The rows below fall into families. The same turns and mirrors carry the whole set onto itself and the rows of a family onto each other. For each named row, which other rows are in its family? Write them in the order they are listed.
These 28 rows form 7 families of 4 rows each.
Dapo: -21  -1  24  3  -20  7  -2  -4  -8  -3  -10  9  8  10  16  9  1
sukob: -13  -9  11  -5  -23  7  1  -17  1  3  1  8  20  -10  4  12  9
lamu: 13  5  -15  31  -19  23  -24  21  -13  -7  -5  12  16  -17  -1  15  16
laror: 14  -4  -12  32  -15  -5  -2  28  -12  10  -2  13  9  -19  -25  21  19
Vusi: -32  2  11  -1  -18  12  -18  -1  1  2  13  -2  13  13  0  11  -1
Neb: 20  11  -18  36  -5  -20  -11  20  1  3  -8  11  8  -17  -14  8  2
vek: 12  1  -20  9  15  -10  -1  32  -1  -2  -2  -8  -28  -26  -3  3  18
Risu: -4  -19  8  12  -32  11  -12  -8  5  -3  -7  0  -1  20  7  16  0
maz: 17  10  -26  23  9  -23  -11  30  -1  -8  1  8  -12  -26  3  18  8
torud: 22  -3  -24  16  15  -8  -11  23  6  -4  19  -2  -18  -20  -14  25  23
Zokir: 28  9  -4  32  -1  20  -10  13  -14  12  -7  8  12  -12  -16  17  11
Lapun: -20  3  1  -2  21  -2  -20  -3  -11  7  6  -8  -15  12  13  40  21
kevud: -4  18  -14  16  18  1  -9  29  17  -6  4  -11  -14  -20  -6  8  35
Fazu: -37  2  3  -8  -1  10  -18  9  -3  -2  23  -4  -5  9  18  24  6
kip: 23  -4  1  9  14  -16  -14  30  2  -18  12  0  -28  -8  -4  21  13
nozoz: 12  -1  -2  44  -10  -3  10  21  -2  8  7  25  15  -3  -10  17  8
Kep: -36  13  0  3  3  10  -5  14  6  -3  3  -9  -22  14  18  29  20
fuvab: -32  3  -10  5  12  -4  5  7  12  -1  0  -12  -31  10  5  9  2
gasu: -21  7  7  1  17  5  -10  -8  5  -6  10  -3  -15  18  28  22  7
Rolu: -12  -11  -10  15  -28  17  -11  -1  -17  -5  -8  10  -2  10  9  14  -18
bul: 20  2  -23  43  -7  9  -8  12  -15  11  -5  13  7  -11  -10  4  6
beni: 10  12  -4  15  13  -13  1  13  16  10  9  -11  -5  -35  -6  17  28
dakan: -14  0  7  7  -35  25  -14  -10  5  -12  1  4  4  9  6  12  1
lebo: 25  9  -15  17  -8  0  -22  14  -28  0  -1  16  13  -11  -5  27  24
vemib: -32  -7  -4  9  1  -5  6  5  5  -3  7  0  -29  18  21  25  23
zatu: -3  -12  7  -1  -25  4  -16  5  -18  -10  8  19  -6  25  10  17  -6
tapat: 12  12  -8  7  20  2  5  23  -5  -5  8  3  -21  -31  -4  12  31
lako: -27  -2  14  13  6  -6  8  6  19  12  18  -5  -18  12  11  17  1

Same family as Neb: Vusi, maz, Fazu
Same family as beni: lebo, zatu, lako
Same family as lamu: kevud, fuvab, Rolu
Same family as nozoz: sukob, Lapun, kip

